Rows are one point carried round by a steady rotation, each followed by how many steps it has turned.
The counts run from 0 to 280.
[ 23.5  12.1 -10.4  -5.5   5.7  15.6 -10.7   9.1  -2.7   3.7   6.3   5.6
   3.7   2.2   5.0   2.7   5.2   5.0 -16.6  -7.8  12.9 -22.3 -31.4  10.9
  -4.2  -3.5  14.9  -1.9 -23.3   9.2  -8.5 -10.9  14.2  35.6   1.5   0.5
 -16.0  -2.8] | 279
[  7.9  -5.5   3.4  15.1   8.8 -29.7  11.7   5.0  13.0  -1.3 -32.7  -3.0
 -13.3  16.2   1.9 -11.3 -14.9  -0.2 -11.0   5.4  -2.7 -25.0  11.6  11.9
  -8.9 -10.2  -0.2   6.0   7.7  -5.0 -13.8 -21.4  -3.3   3.1  -4.0 -16.4
  14.8  -2.2] | 264
[ 10.6  -0.9  -0.3 -17.0  17.6 -13.0  -5.4 -12.4   6.9  20.4   3.2  -1.7
   7.9   9.0  11.3  10.0  -1.2   4.8  -5.6 -14.3  -2.1 -32.7   6.0  -8.1
 -12.6  27.1  11.1 -12.4 -19.7   4.4  -0.8   9.8  12.8   5.7   2.1 -26.7
 -10.4   1.5] | 57
[ -1.9   7.4   0.6  -3.0 -11.5  -0.3  27.2   1.9  -4.5   4.7  -2.2 -10.2
  22.1  -5.1  -8.0  -7.7   9.1 -15.1 -25.3 -15.6 -13.2 -26.8 -16.1   4.4
  -7.7   0.5  -3.0   5.1 -11.6   7.3 -16.5 -22.6  14.0  20.1  -6.4 -12.3
  -7.8  12.0] | 123
[ -8.0   8.4  13.7  25.4  13.6  -9.7   8.7  21.7  -0.3   1.4  -8.3   2.0
 -13.0  -6.8 -13.6  -9.7   3.4   7.0  -4.2  14.4  -4.5 -30.2  -6.4  12.4
  -6.0 -22.1  -5.1   4.4  -3.5   7.8   1.5 -17.5 -12.5 -12.9  15.4 -13.9
   9.9  -3.0] | 41
[-12.7  12.8   7.9  -8.1  18.5 -24.4   3.1  10.0   7.2   4.9 -17.4  -2.8
  12.9  15.3  24.9 -18.9 -20.5  23.1  -0.6  -1.4  -8.9 -13.4   5.3   9.8
  10.0   0.1   7.8  -2.7  -0.6  -3.1   3.2  -7.0   4.2   9.6  -7.4  -3.3
  20.6  -1.4] | 262
[  4.7   6.5 -15.9   2.0   0.7   2.6 -15.5 -12.7   1.2   8.1  -6.2  -8.0
  16.5   4.2  15.0 -15.9  -9.5   2.7  -9.8 -15.6  19.0 -13.0   3.5   8.2
 -12.0   7.8   9.9 -23.1 -26.2 -13.0  -7.0   2.2  17.0  -5.0  19.6 -20.9
  19.4  18.1] | 213
[ -8.6   2.6   4.2  12.4   7.0 -22.8 -10.6  -9.5  -4.5  26.5   3.1  -5.7
 -17.6  16.9   8.7  10.6   1.0   3.2  -7.2  19.1   5.7 -22.3  11.8  17.1
  -7.5  17.8  19.8   3.7  -2.9  16.2  19.0   6.0  -5.2  -2.9  13.1 -19.7
   0.1  10.4] | 244
[ 13.6   1.0  -7.7  -6.8   1.8 -10.2  -9.5   6.4   5.4  25.5  -6.0 -16.8
  -8.0  11.7 -11.3  20.6   9.6  -4.4 -19.2   2.8  21.0  -7.1   9.6  -4.6
  -7.1  27.3  18.3 -11.3 -10.7   0.6  -6.0   7.7  -3.5   8.8 -10.0 -19.8
 -15.9  14.8] | 151
[  9.5   5.2 -12.4  -3.2  19.7  -1.2   9.1  13.2  -0.6  14.3   9.0  -9.2
 -12.0  -3.9  -5.5  10.6   8.5  -6.5 -19.2  25.2  19.5   0.2  10.0   1.5
  -9.9  11.0   9.6 -20.9 -26.8  10.0   0.1  -4.2 -21.8   0.5 -11.6 -13.4
  -9.6 -11.6] | 239
[-13.1   5.6  -1.2  -7.5  14.9  -2.5  -1.6  14.3 -21.6  19.5  -8.7 -33.2
  -4.7   5.5   6.2  -1.1 -11.3   3.2 -17.0 -16.9  11.2 -11.1  -7.1  -3.4
   6.7  12.6   2.7  -2.7 -13.6  18.3   7.9  21.6  -3.3  -5.4 -14.0   3.7
   5.4 -13.7] | 7
[ 16.5   8.3  -6.6  -5.3   2.8  -9.4  10.0 -16.1   4.4  20.6 -21.1 -10.6
   0.0  17.6  11.8 -12.6 -18.2 -15.6  -4.5  14.8   8.0 -17.3  18.8   7.8
  -2.0  13.9   1.9  -3.6  -2.4  -3.5   3.1  -1.2  -3.0   2.4 -24.0 -21.2
   6.8 -15.6] | 164
[  9.9  -1.7  -0.2   7.6   8.8 -14.5  -3.6  -4.6  27.4  16.0 -24.1  -3.6
 -10.6  21.4 -16.9   4.8  -9.3   3.0  -2.9  11.0  20.1  -5.8  19.7  -9.3
  -8.3   7.8  -3.0 -13.0   4.5   2.9  -5.3  -5.9  -3.3   1.6 -11.9 -31.2
   4.2  11.6] | 158
[ 13.1  -3.1  12.3 -17.1   5.9 -19.1  -1.1   8.5  11.8   6.3 -18.8  -8.4
   8.2   5.6  -6.7   4.5 -15.1 -16.6  -4.9  -5.7  14.0  -3.6  18.8  -3.6
  -7.5  32.6  12.1  -0.4 -14.7  11.1 -20.5   2.4   4.4   3.4 -10.1 -29.5
  -6.0  -3.1] | 64
[ -3.2  32.3   1.9 -12.0 -16.3  -5.4  -0.1  15.8 -10.7 -16.2 -31.4 -19.4
   4.3   4.1 -16.3  -0.1  -4.8  -5.1 -20.2   0.0  -1.2  11.5  -7.4   9.0
  -7.2  -8.1  -6.3 -14.6  -8.6   7.0 -19.7   1.7   0.8  12.8  -1.6 -12.7
   9.7 -15.5] | 73
[ -3.9  11.3  12.7  -6.3   4.8  -0.8  14.8   6.4 -10.3   7.5  -2.4 -10.9
  19.4 -10.6  -8.0  -7.0   8.1 -19.9  -7.0  15.2  -4.7 -18.0 -16.0  17.7
  -6.4 -11.9  -9.0   7.1 -13.1  12.7   6.5 -20.9  -5.1  18.0 -17.3 -11.0
 -12.0 -19.3] | 36
[-20.6   1.2   0.3  -6.7   4.7  -0.8   4.4  -0.9  15.6   2.2 -13.6 -15.2
  35.2   7.2 -10.2 -11.0   2.4  -2.3   1.1   0.1  23.7   7.6  -6.9  15.8
   2.2   7.8  -0.9  -6.9 -18.9  17.1 -14.2   0.1  16.6  18.2  -9.1 -12.4
  -8.3  19.4] | 25
[ -0.9  -4.0   5.6  -0.5  17.2 -14.6 -39.9 -19.4  -8.7   0.5  -7.2 -14.6
  -3.7  -3.1   3.4 -19.1  -4.5  -3.4  -4.8   3.1  -0.1 -10.6 -11.7   6.0
 -15.5   7.5   0.1  10.8 -15.6  16.0  -3.8   5.7   6.6  23.6  10.0 -13.8
  23.3  13.6] | 205
[-18.2  12.8  -2.1  -9.7  13.3   4.6 -14.1  16.1 -16.5   2.0 -12.0 -26.7
   1.1   5.0  -3.3   1.3  -5.4  10.6 -19.7 -19.1   7.7   5.0 -15.4  -9.0
  -3.5  -0.7  -1.1 -10.8 -14.5  21.4  -1.9  17.3 -11.0  11.2 -11.3  -3.6
  -4.5 -15.8] | 6
[ -6.2   6.8   3.6  23.9 -18.3  -8.0  -7.1   9.1   8.2  27.9 -14.2  19.8
 -12.8  20.0   7.7  -0.6 -13.4   7.3 -11.8   3.3  19.1 -24.0   7.2   0.4
  -0.7  -6.3  20.5   7.3  -1.9   7.8  21.5  -3.3   0.0  -1.9 -13.8  -4.3
  -3.2   4.4] | 89
[ -9.8  24.8   3.1 -25.0  -7.5  -1.2   2.5  17.5 -12.8   0.6 -30.2 -30.8
   7.3   4.0  -9.2   0.3 -13.9  -1.2 -16.3  -0.1  -4.9  -1.3  -7.4  12.0
   9.7  -9.5   0.9  -6.6  -4.1   6.0  -5.3   7.8  12.3  14.3  -4.0   0.0
  14.6 -18.8] | 74
[-12.3   8.0  -8.7   4.8   6.5  -7.1   5.6   1.5   2.6   8.2 -19.0  -8.3
  -3.1  12.3  21.4 -13.7 -12.9  19.0  -3.0   2.8   4.0 -29.0   1.6  29.6
   5.4 -22.1  15.3   1.4  -8.3  -3.6  13.2  15.4   8.2   2.8  14.0  -4.8
   7.4  -8.1] | 175
[-12.2  19.3  -0.5  -9.0   0.2  -1.2  11.5   4.6   1.8  12.1 -14.5 -30.7
  22.8  17.0   1.9  -4.0 -21.7   6.0 -18.8  -9.2 -18.0  -6.6   9.6   7.2
   0.8  12.3  17.4  -4.8   4.0  10.4   0.6  12.1   5.9  14.6 -18.2 -12.4
  -6.1  -9.5] | 162
[  3.4  12.3  12.5  13.4  21.0 -21.8  -5.8  21.3  -0.9  16.6 -12.1  17.0
 -10.3  12.0  12.6 -22.4 -10.1  18.7  -5.2 -15.2   3.7 -15.7   0.1 -12.2
   2.4   5.3  -0.9   6.4  -3.6   7.8   6.2   3.3 -10.3 -16.2  -9.0   0.4
  13.3  10.2] | 195
[ -0.3   1.6  -0.2 -19.1  16.3   6.9 -12.1  17.0 -11.7  27.4   5.6 -21.8
  -0.8 -11.1  -4.2  17.0  -0.8  -0.1 -11.2  11.9   4.0 -24.6 -11.6   1.5
   4.4   7.0  16.4   3.9 -16.2  13.5  12.6  -6.3   9.3  18.6   7.7  -1.6
  -0.8  -5.1] | 143
[ -1.9  13.8   8.1  -4.9   6.9   2.0   6.7  25.1  -5.0   8.1  -3.7   0.8
  17.1 -12.5   7.0  -7.6   0.0   3.6 -11.9  -8.4  22.3  -8.6   5.5   0.2
  -4.0   3.7   9.2 -16.1 -35.9  -5.7 -12.6 -18.3 -15.2 -17.3  -9.9 -14.1
   6.5 -18.0] | 133
[  6.1   7.5  -0.5  -5.3   5.8   1.9  12.9   8.3 -11.7   7.3  -0.5 -27.9
   1.9  -7.6 -18.3   0.3  -9.5 -20.1 -24.3   8.1   4.7  -9.5 -15.5  -2.9
  -3.1   6.2  -1.4   1.4 -11.7  13.0 -12.3 -15.2  27.1  21.1  -1.4   1.8
  25.6  12.8] | 210
[ -6.9  13.5   1.8  30.7 -16.6 -13.5   5.7  -7.5   1.2  17.1 -14.7  -0.7
  -5.5  21.4  -8.5  -9.0   2.6 -16.7 -26.6  14.5   9.2  -8.3   1.0   2.8
  -7.0   2.9 -10.5  -4.5   9.0   3.9   6.5 -16.5   7.6  -2.2 -13.9 -13.2
  10.2  26.1] | 22
[-12.6  16.1  -1.7 -15.8  21.7  -3.9  14.6  16.1   7.9   6.9  -1.4 -20.5
   5.1  15.8 -20.9  15.2   3.8  10.2  -9.5  13.1  -1.4   6.1 -16.3  -1.8
   6.1   7.3 -12.9 -16.0  -2.5  25.0   0.4  13.4  15.4  11.2   9.0  -9.1
 -15.0  13.2] | 248
[-12.8   8.6  -1.5 -12.8  20.7 -11.0  20.9  12.8   1.0  15.4   2.4 -25.6
  11.2  14.8  -6.2   5.8  -9.1  13.9  -8.2   3.3  -1.1  -7.9  -4.3   5.9
   9.5  18.1  10.7  -4.8  -6.8  26.0   5.5  15.5  20.8  11.3   8.5  -7.1
 -14.2  13.1] | 249
[ 15.7   5.6  -0.1  -3.1   8.7  -3.5   5.8   5.8  -8.6   5.9  -7.2  11.9
  -6.0   6.7  -3.3  -5.7   9.1 -14.9 -18.9 -20.0   0.2 -20.0 -23.6  -5.0
 -12.8   7.5  -9.4  10.4 -13.5  26.4  -6.1  -4.6   3.1  16.2 -15.7 -11.7
 -30.9  -3.8] | 191
[ -9.5  20.8  20.1  13.7 -14.0  -7.7   5.7  15.8   3.2   9.1 -18.0  12.0
   4.1  -1.9  -3.6 -24.4   7.4  13.1 -10.8   3.7   0.1 -19.8  -9.7  -4.1
   4.8  -9.2 -12.2   0.6   0.7  -5.3  -4.0 -25.0 -10.9  -5.1  -3.5 -13.6
  18.6  16.1] | 128
[ -2.0  10.2  -8.5  -5.3  11.3 -14.7  24.0  14.2  -9.9  11.4  -6.3 -19.5
   6.1   7.9  12.0 -19.0   1.1  -6.0 -10.2  -1.1  19.6  -6.0  -4.8  12.2
   8.3  17.8  -5.6  -4.2 -22.9   4.4  -4.7  12.4  15.2 -17.7   7.7  -2.2
  13.0  22.6] | 114
[ 23.3  28.5  11.3  -1.3   2.6 -16.7  -1.1  -5.1   4.2   2.9  -5.5  17.1
  -4.0  13.3   4.2  -3.3   0.0  18.6   0.8   0.4   8.7 -13.0  -0.1 -14.4
  -0.9  21.8  -8.5 -22.7  -6.4   8.4  -5.7   4.6  -5.9 -12.6  -2.0 -30.9
  13.4   3.9] | 59
[ 17.6  15.2   1.0   0.5   5.1  -7.1 -10.9   2.5  -4.7  -7.0 -12.6  20.1
 -10.0   1.5   0.7 -10.8  -5.5  -7.8   1.6  14.1   6.0 -19.9 -18.1  19.6
  -4.2 -14.6   2.8  12.7 -17.5   0.6  -6.6 -19.9   5.3  27.1  15.1 -10.9
  12.9  -5.6] | 272
[ -7.9  -1.2  -9.1 -11.0  17.9 -19.0  -9.6  -0.1  -3.9   0.0  -7.9 -26.4
  13.2   4.9  -5.8  -1.9  17.1  -6.4 -21.4  -1.1   9.6  14.7 -14.3  12.2
 -15.1   2.8  -0.2 -16.6 -21.7  11.6  -4.8  19.6  11.7  12.6  -7.2  -1.1
   3.3  20.6] | 112
[ -7.9   2.7  16.0  19.7   9.6  -9.3   1.4  11.3  -8.0  -2.3   2.3  -8.2
 -10.6 -11.1 -19.6   5.2  12.2   4.9  -9.6  17.5 -14.4 -25.7 -11.7  16.1
 -13.8 -21.5   3.2   5.7  -5.6  22.9   1.8 -20.3  -6.6   4.1   7.9 -16.6
   4.4  -4.2] | 42
[ -1.7  32.0 -12.3  -4.8 -10.0  26.4   2.1  -2.3  -4.4   0.7  -5.9   7.8
   6.9   7.0   2.0  -4.8  -4.3  12.3  -0.6  -4.5  15.0 -12.4 -20.9  15.6
   9.0 -10.6   2.7  -4.5 -20.4  14.7   3.9   9.7  11.1  18.9  10.7 -12.4
 -13.6 -12.1] | 86
[ -2.8   1.8  11.3 -14.4   2.4  -4.6  -4.0 -16.9   5.8   8.1  -2.3   0.7
  36.1   0.1  17.7 -12.1   4.9  -7.6   2.2 -14.8  10.5 -23.8  -7.0  14.3
  -6.5   4.6   3.3  -9.4 -30.2  -0.1  -2.1  -3.6  12.2  12.3  -8.6 -21.3
   1.7   2.1] | 125
[  9.9   7.7 -13.3   4.9  13.9 -17.4  20.7  -5.1   9.1  19.6   8.6   7.7
  -4.4  19.4  16.2   1.5 -12.3  -5.9 -17.3   3.9  -6.1 -20.9  18.7  -1.6
  -7.0  29.9  14.3  -5.2  -9.4   6.2   0.5  -4.4   7.3   2.1   0.7 -22.1
  -6.1   8.3] | 251
[-13.2  27.6   8.2   8.3 -14.6  18.7  10.9  21.0  -7.6  -1.1  -7.4 -12.5
   9.3  -8.5 -26.3 -10.2   7.8  10.4 -14.2  -0.2   5.8  -3.4  -4.3  -0.2
   2.8  -4.9  -1.4  -2.1 -11.9  15.0 -11.8 -15.9 -23.4  -2.0 -11.3 -21.3
  -9.1  -8.8] | 228
[ -4.8   3.4  -5.2  18.2 -11.2  -9.0   4.1 -10.9   6.7  15.2 -15.2  -7.8
   1.6  17.5 -21.6  -3.3   9.9 -21.3 -17.7  13.7  11.3  -1.7 -13.4   6.4
  -7.9  -7.5 -21.3  -7.3   7.5  10.0  -0.2 -16.7   8.6  17.7 -16.9 -13.0
   3.6  27.2] | 23
[ -8.2   9.1  -1.9  -0.6  10.7   5.8 -16.2  12.8  -9.7 -10.9  -9.7 -15.5
  -5.8   3.6 -15.7  -2.1  -0.4   8.1 -24.3 -13.8   7.2  10.9 -16.7 -10.9
 -14.3  -4.3  -7.9  -9.4 -18.2  26.7  -9.1   4.9 -18.0  13.1  -6.7 -10.7
  -4.2 -15.5] | 5
